Named moves (each a turn or a mirror), then the moves between two rows, first move first; the first pair answered
K_373 (before -> after):
[  5.1 -15.9 -32.7 -35.8 -29.2  16.4  -1.3   7.1  42.6] -> [  0.9  -5.6 -21.9 -51.9 -24.9  22.7  34.6  -1.3   0.4]
[ 12.3   2.1  -5.5  20.5   5.0 -25.5  -9.0 -13.3 -20.4] -> [ 11.6   2.6  -6.1  20.6   4.3 -27.4 -10.3 -14.2 -18.8]
[-10.7  23.2  33.1   6.4  20.4  -7.2  28.9 -18.2 -29.6] -> [ -4.2   5.9  13.3  34.0  12.9 -17.9 -29.1  -6.0  39.6]
K_966 (before -> after):
[ 18.2   3.4  -9.7  10.1  -3.0   7.4 -17.7  -1.7 -11.0] -> [  7.2   2.6  -7.0 -10.7  -8.4  20.0  11.3   0.2 -13.2]
[  6.6  -1.5 -11.9  -1.4  -0.3  -1.3  -8.1   3.6  11.8] -> [  3.2  -2.3 -10.7  -9.0  -2.9   4.1   3.4   4.3  11.2]
[-17.8 -24.0  15.6  11.0   2.6  -0.9  16.5  -2.8  12.4] -> [  1.8 -12.1   5.0  23.6  12.2  -3.7 -28.8   3.5   7.9]
[  6.1   9.8  17.1   2.8  18.0  -6.9 -10.3   6.8   2.8] -> [  4.0  13.4  14.7 -11.4  15.1   3.4  -0.7  11.7  -0.4]
K_859 (before -> after):
[  8.5  11.1 -13.9   7.8   6.4   5.9  -2.3 -23.4 -45.3] -> [  9.3   6.6 -14.5  12.8   5.4   1.6  -4.3 -25.6 -42.4]
[ 20.7  -8.5 -39.4  -7.9 -27.4  19.5 -19.2   1.6 -12.7] -> [ 12.8   4.1 -27.6 -26.3 -22.3  29.3   3.8   7.0 -27.2]
[ 5.0 -1.3 -8.8 -7.4 -7.2  5.6  5.6  1.0  6.1] -> [ 3.4 -1.3 -6.1 -6.7 -6.8  4.8 10.3 -0.3  4.6]
[ -3.1 -33.5 -28.0 -33.9 -33.0   1.9  27.8  -1.8 -11.8] -> [ -3.4 -40.7 -28.9 -25.3 -34.9  -4.4  27.0  -6.9  -8.8]
Now pairs of rows:
Between the rows of a pair lie two moves.
[ -4.6   3.5   8.4   8.3  -7.6 -17.5 -11.4 -14.6 -13.1] -> [ -3.5  13.3   6.0  -7.9  -5.9  -4.9  -8.6  -7.3 -23.1]
K_966, K_859
[ 23.3  17.2  -2.3   0.8  14.1  -3.2 -15.3   5.1 -23.8] -> [ 13.2  -1.0 -11.1   3.0   0.6  -1.4 -20.5  13.8  28.9]
K_966, K_373
[ 12.4 -21.3 -12.4   6.6 -11.8   1.6   3.1  -6.1   4.4] -> [ 17.3  -6.7 -16.0  -9.7  -7.8  14.0  -3.4   5.0  -3.3]
K_966, K_859
[-12.1  -1.3  -4.2  -3.7  -6.5   6.4 -14.3  -5.0  -3.6] -> [-18.0  -7.2  -0.9  -0.2  -8.8   2.4  -5.8  -8.8  -2.0]
K_966, K_966
[ -5.1 -13.5 -20.9 -21.4  -1.0  -2.2 -21.9  11.2 -10.0] -> [-17.5 -13.0  -1.8 -22.2   2.1  -8.3  11.7   4.1 -23.4]
K_859, K_859
[-20.2  -1.3  23.1  -6.5  -1.0   2.1  13.6   3.6  20.7] -> [ -3.6   1.7  10.0  10.9   3.2  -4.5 -28.6   4.3  22.0]
K_859, K_966
[ -4.1 -19.8  -2.0  12.6  -1.3  -5.3  18.0 -22.1  -9.7] -> [ 12.7 -11.0 -23.9   1.3  -2.0  11.1 -21.9  -3.8   3.1]
K_859, K_859
[ -6.8  -7.2   2.7 -30.7  -3.3  16.3  23.9  -2.0  -6.9] -> [ -8.2 -31.0  -2.4   3.2  -9.3  -4.3   3.9  -9.8  27.1]
K_859, K_373
[ -1.7 -21.7 -20.6  -9.6 -22.5  -6.5   0.8   6.8  37.2] -> [  7.1 -13.1 -26.3 -16.9 -19.6   1.5 -12.6  12.7  31.6]
K_966, K_966
[ -0.4  -6.0  -5.9 -10.2  -5.4   8.3   9.4   4.5   5.3] -> [ -3.9 -10.6   2.6   0.9  -3.4  -1.9  16.1  -3.8  -0.1]
K_966, K_373
[ -7.1 -24.2   3.0  10.0   1.2 -10.5   5.5   3.3  55.8] -> [  4.3 -12.5  18.2  40.7  18.4 -33.7  -4.4 -18.1   4.2]
K_373, K_966
[  2.0 -19.8 -10.5  27.4   0.3 -15.9 -14.1 -14.9  14.7] -> [  7.3  14.8 -12.9 -23.9   8.5  22.9 -16.2  17.0   1.3]
K_859, K_859
[-23.5 -14.7  10.4   6.2 -14.1 -17.2  31.9 -14.1  21.6] -> [-15.4  -8.6   6.4  -5.7 -14.7 -10.2  42.5 -21.3 -14.2]
K_859, K_373
[  1.1  -0.8  -8.7  -7.0  -2.2   8.3 -17.5  11.6  22.9] -> [ -7.5  -3.2   9.7  -4.4  -0.5   0.0  26.4  -9.5 -13.6]
K_373, K_859
[  5.0 -11.4 -19.1   7.9  -8.3  -5.1  -9.6 -17.1  12.9] -> [  3.1  10.8 -14.2 -25.6  -1.4  16.9  -0.9   1.2  -0.2]
K_859, K_859
[  7.3 -14.6  -5.2 -20.1 -12.5  -3.1 -18.8   3.0  27.2] -> [ -4.2  -3.6  12.8 -37.4  -6.1   3.1  15.2   5.3   7.6]
K_859, K_859
[-21.3   2.5  21.2  16.6  -0.1  -8.0 -13.5   5.1  36.0] -> [-18.6  17.3  20.0  -5.1   3.0   8.9 -15.2  18.7  30.9]
K_859, K_859
[-8.3 -5.9  4.1 -3.3 -5.3  7.1  7.7 -0.8 13.5] -> [-8.4 -8.5  4.8  0.3 -5.7  4.6  9.3 -3.7 12.7]
K_373, K_859
[  6.0  -2.5 -13.5  -9.1  -5.7  10.5 -14.5   9.6  17.7] -> [ -4.4  -6.4  -3.5 -18.7  -8.1  12.3  17.9   4.1   8.6]
K_966, K_373
[ 26.5  18.4  -9.2   8.7   9.4   0.3 -31.9  -7.8 -47.7] -> [ 25.9  13.0 -14.6  19.4   7.9  -4.4 -54.4   0.7 -11.2]
K_859, K_373
[ 14.0 -13.0 -35.4  -9.8 -11.8   7.7  -4.1 -13.4  -4.0] -> [  6.5 -22.9 -27.8   5.5 -13.6  -4.4   3.0 -22.2   2.7]
K_966, K_966
[-26.4  -7.3  19.8  -8.0  -2.5 -10.2  12.0   5.6  31.1] -> [ -9.2  12.0  11.0  -7.3   7.4  -5.2 -30.6  19.8  26.0]
K_966, K_859
[-18.4  -6.2  11.7  11.7  12.6 -16.8  -5.3  -0.9 -12.0] -> [ -9.6  -1.3  -3.2   5.3  10.8  -7.3 -29.7   9.3  -3.6]
K_859, K_859
[ -3.6   5.7  13.8  22.9  12.1 -21.1  -4.8  -2.5 -17.4] -> [ -0.8  16.2  11.4   4.2  14.8  -7.7  -1.6   4.9 -30.7]
K_966, K_859
[-12.0 -16.7 -19.7  11.7 -19.8 -29.5   2.2  -0.1  -3.7] -> [ -1.2  -3.9 -23.2   9.7 -14.1 -26.2 -15.2   3.9 -21.4]
K_373, K_966
[-21.2  19.0  21.9  -2.9  -3.0   5.5   6.5  23.1  35.5] -> [-22.9  26.4  34.0  -3.6   3.2   1.8  26.5  11.4  -0.3]
K_966, K_373
[-15.8  14.1  11.5  16.6  -1.2   4.9   8.4   1.8  11.5] -> [-10.5  11.9   3.8  18.8  -1.4   4.8  -6.7   4.6  18.8]
K_859, K_859
[  1.1 -25.2 -28.6 -14.3 -28.5  24.4  -9.2   6.8  28.7] -> [  0.8 -31.3 -23.9   7.3 -26.4   9.8 -17.2  -2.1  35.9]
K_966, K_966
[ 10.4  16.7  12.7  -1.2   1.9   2.4  -6.3  -6.8 -27.0] -> [ 10.3   4.2   7.8  18.7  -2.2  -8.5 -26.1  -7.0   2.1]
K_859, K_373
[ -0.5   5.7 -22.4   1.7  -1.1  14.8 -18.8   0.5  15.8] -> [-15.5   1.9 -11.5 -10.7  -4.7  18.7  20.9  -3.0  12.3]
K_966, K_859
[ -4.6 -10.7 -12.0 -15.8  -2.2  11.4  14.7  -0.1   0.0] -> [ -4.9 -17.9 -12.9  -2.9  -3.2   3.7   7.2  -3.3  15.2]
K_859, K_373
[-10.4   1.3   1.3 -18.6   7.3   7.6  11.6   9.3  -4.4] -> [ -6.7  -7.7   4.3  14.7  10.8 -16.2  -8.7  -4.9  -1.3]
K_859, K_966
[ -2.7  -3.6   8.6  -8.2  -9.8   4.1 -14.7   3.7   2.4] -> [-7.1 -3.1 15.7 -9.3 -8.8  1.2 -0.8  1.0 -3.2]
K_859, K_859
[ 10.1   0.9  -4.6  10.0   4.8 -11.5   1.6  -4.9 -35.6] -> [ 14.2  -6.4 -12.9  20.0   1.0 -14.7 -19.6  -3.2 -17.4]
K_859, K_373
[-5.3 -1.2  4.9  2.3 -5.2 -0.4 -4.5  4.4 19.8] -> [-4.2  3.0  2.2 -6.7 -5.6  5.6 -3.1  8.1 16.7]
K_966, K_966
[  1.2   2.6 -19.5 -26.5 -13.6  27.7   9.9   4.9   0.6] -> [-11.3 -18.4 -11.4  -2.4 -19.0   8.0  20.3  -6.6  26.7]
K_373, K_966
[ -0.3 -18.0 -17.5  -3.9 -18.7   5.3  23.9 -15.5 -15.3] -> [ 17.9  -6.6 -26.8   4.5 -11.0   3.8 -17.3  -8.1 -19.6]
K_966, K_966
[  8.0  -9.8 -22.9  19.8   0.2 -25.1  17.0 -31.5 -31.5] -> [ 18.5  -5.0 -36.2  15.5  -1.7 -18.4  -1.5 -25.5 -34.1]
K_859, K_373
[  8.7 -30.1  -7.7  21.5  -4.5  -1.5 -27.8  -9.1  14.7] -> [  3.7   5.4  -0.4 -30.1   4.9  33.2 -10.1  17.5  -7.3]
K_859, K_859
[  2.6 -12.3   1.6   1.1  -9.6  -3.3  28.6  -9.5 -38.2] -> [ 20.1 -21.5 -24.0  18.4 -16.0  -8.1 -16.2  -9.6 -13.3]
K_859, K_859
[ -0.2 -16.3 -18.9   3.7 -37.3 -16.0  18.9 -11.1   7.1] -> [  7.1 -14.1 -28.6   0.2 -38.5 -10.8   4.7  -7.4   8.7]
K_373, K_859
[  5.5  -9.4 -12.3   3.0  -5.9  -1.8   2.5 -12.6 -23.7] -> [  9.7  -5.1 -17.1  -2.2  -5.6   2.5  -7.9  -5.4 -20.7]
K_859, K_859
[-11.7  17.2  -5.0 -29.2 -26.9  29.8   9.0  38.9  31.2] -> [-23.0   3.5   6.4 -10.6 -29.2  11.8  17.4  33.2  49.8]
K_859, K_373
[-14.3 -18.4  18.2   6.7  -9.4   6.8   9.5   9.1  15.5] -> [ -8.0 -17.0   7.6   3.3 -10.1  13.2  -8.9  15.9  21.6]
K_859, K_859
[-17.7  -2.9  -9.2  11.5   0.6  21.0  -0.5  19.7  22.5] -> [-15.9  -2.8  -9.3  16.7   1.0  18.8  -6.4  20.2  23.5]
K_966, K_966
[ 13.0 -11.5  15.0  -7.6   9.3 -23.2  28.6 -26.3 -32.8] -> [ 37.2 -19.4 -17.3   6.0   1.7 -21.5 -29.8 -18.7  -4.6]
K_859, K_859
